The same turns and mirrors carry the whole set onto itself and the rows of a family onto each other. Which other rows belong to the same family as each row named below? List them in the order they appear above.
These 36 rows form 6 families of 6 rows each.
fen: [-1.13  1.52  2.44 -1.41 -2.74 -2.63  0.62  0.71  0.72 -1.06 -1.48 -2.65
  0.22 -1.09 -1.36 -1.38  0.06]
Keka: [ 0.12  0.70  2.01 -2.74 -1.75 -2.75  0.36 -0.46  0.77 -0.06 -4.20 -1.11
  0.19 -0.23 -1.77 -0.88  0.28]
vubo: [-0.04  1.22  2.37 -1.78 -2.86 -1.85 -0.84  0.00  1.68 -0.74 -2.66 -1.81
  1.80 -0.96 -1.66 -1.22 -0.30]
kuvo: [ 0.47 -0.61  2.54 -2.49 -1.41 -0.45 -1.05 -0.24  1.87 -1.84 -2.19  2.64
  1.57 -0.41 -1.94 -1.11 -0.90]
Gof: [ 2.46  1.71 -2.15 -0.65  0.30  3.26  1.49 -0.36  0.66  0.50  0.14 -0.94
  1.02 -0.51 -0.64  0.90 -0.65]
Dek: [ 0.57 -1.13  2.62 -2.07 -0.12 -0.15  0.01 -0.17  3.64 -1.38 -1.52  1.95
  0.42  0.22 -2.72  0.57 -1.16]
nofin: [-1.46 -1.11  3.64 -0.59  0.51 -2.90 -0.22  0.74  1.79 -2.42 -0.07  0.24
 -1.40  0.38 -0.58  0.53 -0.43]
pim: [-1.55 -1.44  1.92 -0.01 -1.03 -3.07  0.27 -0.69  0.62 -2.84 -1.21  0.12
 -2.21 -0.41 -0.62 -1.37 -0.18]
liriv: [-0.59  0.23 -1.17 -0.86  1.28  0.99  0.60 -0.14 -1.91  0.20  1.29 -2.43
 -0.60  0.56  2.65 -0.37  1.66]
veked: [ 1.18  2.73 -2.04 -1.74 -0.70  3.13  1.25  0.80  1.00  0.49 -1.11 -1.20
  1.95  0.49 -0.07  0.00  0.41]
baf: [ 0.29  0.05  1.53 -3.42 -0.32 -0.39 -0.66 -0.31  2.16 -2.36 -3.10  2.07
  0.96  0.01 -2.66 -0.01 -1.25]
giran: [ 0.15 -0.29  2.90 -1.44 -0.15 -1.49 -1.33 -0.15  3.21 -2.15 -1.70  1.55
  1.51 -0.10 -1.60  1.09 -1.34]
Sibi: [-1.39 -1.77  3.02 -0.54  0.75 -3.05 -0.99 -0.58 -0.57 -1.94 -0.27 -0.63
 -1.44 -0.36 -0.66 -1.34  0.00]
bira: [ 0.95  0.37 -1.23  0.56 -0.24  1.47  1.54 -0.11 -1.64  0.72  0.67 -2.96
 -1.64  0.09  1.18 -1.10  0.79]
Nik: [-0.37  0.62 -2.29 -0.56  0.80  0.36  0.31 -0.14 -2.00 -0.18  0.73 -1.91
 -1.64 -0.18  2.10 -2.01  0.62]
vafuz: [-1.81 -1.69  1.91 -1.33  0.11 -2.87 -1.23 -0.31 -0.33 -2.40 -2.13  1.36
 -1.19  0.80 -1.03 -1.09 -0.10]
lagaf: [ 0.47 -1.16 -0.84 -0.05  1.94  2.95  0.25 -0.26  0.11  0.41  1.96  0.80
 -0.49  0.97  1.26  0.99 -0.18]
sokav: [-0.56  0.58  0.77 -1.48 -2.51 -2.18 -0.15 -0.29  1.26  0.73 -2.47 -1.85
  1.48 -0.74 -3.04 -1.24  0.00]
mober: [ 0.23  0.58 -0.50 -0.93  2.14  2.73  1.35 -0.35 -0.75 -1.35  1.34  1.76
  0.56  0.50  1.96  1.49  0.32]
bobet: [ 0.41  1.46  1.93 -2.89 -1.37 -1.69  0.22 -0.59  0.73 -0.13 -2.43 -3.11
  0.93 -1.55 -2.63 -1.26 -0.19]
rem: [-0.55  0.08  1.25 -3.33 -1.81 -1.93 -0.98  0.00  0.47 -0.32 -3.40 -1.97
  0.17  0.13 -2.26 -2.09  0.30]
voder: [ 1.60  2.51 -2.31 -2.53  1.23  2.05  1.37 -0.03  0.23  1.93 -1.07 -1.06
  1.16  0.11 -0.32  0.56 -0.08]
ridot: [-1.25 -0.85  3.62 -0.31 -0.85 -3.43 -0.63 -0.14  0.83 -2.08 -1.84 -0.59
 -1.13  0.21  0.09 -0.58  0.11]
tirev: [-0.86 -1.93  1.39 -1.49  0.27 -3.60 -2.03 -0.74  1.21 -2.23 -1.83  0.10
 -1.00  0.01 -0.57 -0.94 -0.34]
lobef: [-0.13  0.98  2.29 -1.90 -0.89 -0.83 -0.64  0.77  3.07 -1.31 -0.61  0.81
  2.64 -0.74 -2.84  0.86 -1.42]
Nem: [-0.78  0.63 -1.34  0.18  0.24  0.19  1.23  0.70 -1.30 -0.28 -0.32 -2.63
 -1.92  1.44  2.34 -1.06  1.71]
Rodaz: [ 0.19 -0.18 -0.96 -0.03  2.43  2.25  0.53  0.66  1.11 -1.75  0.74  2.14
 -0.27  1.81  1.41  1.37 -0.06]
Ferat: [ 1.09 -0.60 -0.58  1.14  2.23  1.98  1.47 -0.32 -0.48 -0.49  1.26  1.16
 -1.31  0.91  0.90  1.50 -0.24]
mit: [ 0.03  1.81 -1.41 -1.94  1.12 -0.14  1.08  0.72 -1.01  0.59  0.82 -3.48
 -0.24  1.02  1.85 -0.84  1.60]
rarep: [ 0.44  0.54 -1.62 -0.53  0.59  1.38  1.92 -0.79 -0.78  0.06  0.24 -2.92
 -2.51 -0.03  2.09  0.08  0.53]
geg: [ 1.62  3.19 -0.67 -2.99  0.97  2.66  2.39  0.72  0.61 -0.40  0.22  0.25
  1.78  0.57  0.54  0.66  0.30]
tabod: [ 0.88  0.03  0.07 -1.13  2.36  2.87  1.49  0.24 -0.33 -0.67  0.74  2.71
 -1.13  1.02  1.47  0.20 -0.30]
Der: [ 0.96  2.22 -1.95 -0.64 -0.43  3.12  2.19 -0.68 -0.76  1.03 -0.19 -0.13
  1.31 -0.52  0.17  0.93 -0.17]
Rudup: [-0.38  0.44 -0.56 -0.56  2.39  0.92  0.61  0.65 -0.90 -1.83  2.46  1.53
  0.06  1.25  2.24 -0.01  0.50]
vaka: [ 1.29  2.40 -1.44 -2.83  0.69  2.95  1.81 -0.26  0.08  0.47 -0.20 -1.96
  1.25 -0.17  1.02  0.96  0.77]
vep: [ 0.51  0.09  3.01 -2.00  0.69 -0.24 -0.03 -0.63  1.71 -2.14 -1.11  2.52
  1.65 -0.88 -2.73  0.70 -1.51]

Same family as tabod: Dek, pim, Nik, sokav, voder
Same family as giran: vubo, liriv, mober, ridot, vaka
Same family as Ferat: Gof, baf, bira, vafuz, rem
Same family as tirev: Keka, kuvo, lagaf, rarep, Der

The same turns and mirrors carry the whole set onto itself and the rows of a family onto each other. Which other rows belong to the same family as each row named below? List them in the order they appear above.
These 28 rows form 7 families of 4 rows each.
rori: [ 0.47  0.50  2.23 -0.83 -2.41 -1.53  0.24 -2.93  2.15 -0.32 -0.21  1.72]
fide: [-1.78 -1.31 -0.18 -0.30 -2.79  0.30  0.89 -3.45 -0.87 -0.02  1.75  0.28]
Firaz: [ 0.33  0.81  1.76 -0.48 -1.54 -2.14  0.19 -3.42  2.88  0.32  0.25  1.60]
petu: [-1.11 -0.10 -0.62  2.43  2.50  1.99  1.67  0.50  0.88 -0.28 -0.84  1.78]
tima: [-1.70  0.39 -1.06  1.37  2.70  1.79  1.05  0.35  0.53 -0.02 -1.07  0.94]
dere: [ 0.72  0.69  1.60  0.43 -1.58 -2.18  0.30 -2.93  3.25  0.63 -0.51  1.79]
muf: [ 0.67  0.60  0.92  2.28  0.43 -2.09  2.95  2.51 -0.58  0.29  1.59  1.02]
roniv: [-1.11 -1.40 -0.81 -0.15 -1.43  0.75 -0.06 -3.16 -1.45  0.84  1.89 -0.32]
zerit: [ 1.21  0.77  1.67  0.21 -1.38 -2.77  0.65 -3.32  2.10  0.16 -0.37  2.22]
poger: [ 0.36  1.77  1.55  2.25  0.43 -2.29  2.83  1.79 -0.87  0.60  1.98  0.74]
Sir: [-1.39  0.58 -0.40  2.38  2.75  1.71  2.28  0.26  0.06 -0.22 -1.00  1.10]
Zirek: [-1.23 -0.80 -0.79 -0.41 -2.26  0.33  0.12 -2.68 -2.16 -0.52  1.57  0.12]
Rizuf: [ 1.00  0.68  1.59 -0.64 -2.21 -1.71  0.44 -2.99  2.88  0.03  1.25  1.49]
munar: [-1.59 -0.75 -0.25 -0.53 -2.05  0.76  0.16 -3.65 -1.02  0.69  2.20  0.81]
Rigu: [-1.60  0.32 -0.95  2.59  2.64  1.86  1.21 -0.22  1.71 -0.53 -0.29  0.92]
vukop: [-1.75 -0.43 -0.46  1.63  2.93  1.82  1.10 -0.11  1.11 -0.07 -0.86  1.93]
Nogi: [ 0.60  0.64  1.39 -0.91 -1.90 -2.65  0.46 -3.20  2.15 -0.49 -0.10  1.30]
ruk: [-0.26  0.57  1.39  2.74  0.83 -1.82  3.20  2.17  0.32  0.15  2.12  0.48]
dus: [-1.29  0.36 -0.66  2.67  2.44  2.36  1.85  0.38  0.72 -0.44  0.53  1.69]
Befa: [ 0.71  0.83  0.78  2.90  0.56 -1.79  2.31  2.52  0.49  0.28  2.12  1.09]
Ziv: [ 0.17  0.42  0.99  1.95  0.24 -3.08  2.49  2.16 -0.82  0.26  2.00  1.33]
kerus: [ 0.81  1.47  1.11  2.01  0.92 -2.10  3.06  2.17 -0.10 -0.50  1.28  0.65]
dadus: [-1.93 -0.41 -0.39 -0.21 -2.00 -0.07  0.10 -3.57 -1.63  0.39  1.84 -0.06]
ziru: [-1.57 -0.06 -0.49 -0.53 -2.04  0.49  0.70 -3.96 -1.59 -0.39  1.12  0.17]
Gol: [-1.73 -0.67 -0.56  0.30 -2.03  0.33  0.37 -2.94 -2.12  1.10  1.43 -0.46]
peli: [-1.71  0.74  0.38  2.80  2.55  1.72  1.38  0.59  0.52 -0.73 -0.65  1.27]
resev: [ 0.19  1.16  0.59  2.39  0.10 -2.77  2.75  2.00  0.11  0.85  2.16  1.88]
guba: [ 0.93  0.28  1.70 -0.69 -1.49 -1.63  1.28 -3.04  3.07  0.30  0.23  2.42]

Same family as rori: fide, ruk, peli
Same family as ziru: Rizuf, dus, kerus
Same family as Befa: Sir, munar, Nogi
Same family as zerit: tima, roniv, resev

The same turns and mirrors carry the whole set onto itself and the rows of a family onto each other. Which other rows belong to the same family as each row named below? List them in the order they appear above.
These 32 rows form 4 families of 8 rows each.
vilaz: [-0.66 -0.58  4.38  0.73  1.46 -0.28 -3.57 -2.07  1.48  1.21]
vef: [-2.60  1.89  2.19  0.50 -0.71 -2.39 -0.10 -2.96  0.02 -1.46]
loni: [ 1.51  1.72  2.38  0.57  0.50 -3.00  0.33 -2.31  1.72  1.91]
fegur: [ 1.19  0.35  2.55  1.87  0.97 -3.95 -1.81 -1.59  1.80  1.37]
pakev: [ 0.42  1.21  0.17  1.94 -0.25 -1.04  1.53 -0.09  2.74 -2.44]
sil: [-1.34  1.54  2.40 -0.10  0.46 -2.71 -0.59 -4.11 -0.04 -0.87]
Giku: [-2.00 -0.56  3.71  1.67  3.43  0.32 -1.53 -1.54  1.70  1.77]
butig: [ 0.52  1.65  2.72  1.85 -1.24 -2.76 -1.21 -0.82  2.72  1.80]
sigo: [-0.57  0.95  4.03  3.00 -0.75  1.64  0.53 -2.70  1.97 -0.29]
Bugo: [ 0.45  0.75  3.14  2.38 -2.24  1.29 -0.27 -3.07  1.54 -0.16]
Zir: [-1.43 -0.35  0.46 -0.87  3.24 -2.18 -1.39 -0.25  2.24 -0.35]
beru: [-1.89 -0.50  3.58 -0.92  1.95 -0.52 -1.98 -1.11  1.11  2.22]
disa: [-2.36  2.05  1.87  2.03 -0.14 -1.03 -1.59 -3.46 -0.76  0.11]
Kizo: [-1.16  0.18 -1.72 -0.22  1.87 -1.75 -0.94 -0.91  2.19  0.71]
Rikad: [ 0.63 -2.39  1.72  1.39  1.48 -0.86  0.62  0.84  3.53 -0.37]
sor: [ 0.54 -1.17  1.21  1.65  0.72  1.75 -1.07  0.68  3.88  0.30]
Podi: [-2.68 -1.29  1.40  1.24  2.38  0.87 -0.30 -2.21  1.70 -2.91]
Mafe: [-2.03 -0.02  1.19  1.24  2.32  2.15 -0.99 -2.84  0.99 -2.10]
bon: [ 0.25  0.25  0.00  1.83 -2.09 -2.14  0.50 -1.11  1.18 -1.98]
Mezik: [ 1.20  0.39  2.45  0.26 -1.23 -3.14 -0.65 -0.51  2.89  1.52]
nat: [ 1.15 -2.60  1.63  1.00  0.11  0.16 -0.20 -0.72  3.70  1.31]
lor: [-0.18  1.17 -0.84  0.73 -0.35 -0.74  1.94 -1.51  2.35 -1.71]
tar: [-2.50 -0.78  3.93  1.22  1.28 -0.93 -3.02 -3.05  1.71  1.41]
pil: [ 1.72  0.50 -0.45  2.03 -0.75 -0.11  0.67 -2.29  1.48 -1.93]
supev: [-1.54 -0.38  0.14  0.18  1.94 -3.56 -2.12 -0.39  2.52 -0.71]
lepi: [ 0.78  0.83  4.26  3.03 -0.95  0.85 -0.72 -0.28  1.13  0.17]
pitin: [-2.56 -1.10 -0.57  0.40  2.29 -2.68 -0.39 -2.41  1.67 -0.31]
vup: [ 1.00 -0.12  4.82  1.31 -0.54  1.05 -0.42 -2.40  0.44 -0.52]
zesik: [-1.72 -1.60  0.82  0.47  0.91  2.33 -1.72 -1.12  0.87 -1.82]
fola: [-1.40  2.57  1.60  0.17  1.17 -0.91 -1.17 -2.67 -1.18 -1.36]
lari: [-2.90 -0.66  1.20  1.48  0.21  2.11  0.77 -1.05  0.99 -1.61]
pugid: [ 0.51 -1.45  1.96  2.58  1.81  0.45 -1.45 -0.09  4.35  0.47]

Same family as disa: fegur, Giku, Rikad, bon, lepi, pitin, lari
Same family as sigo: vef, pakev, butig, Podi, tar, supev, pugid
Same family as lor: vilaz, sil, Bugo, Zir, sor, Mafe, Mezik

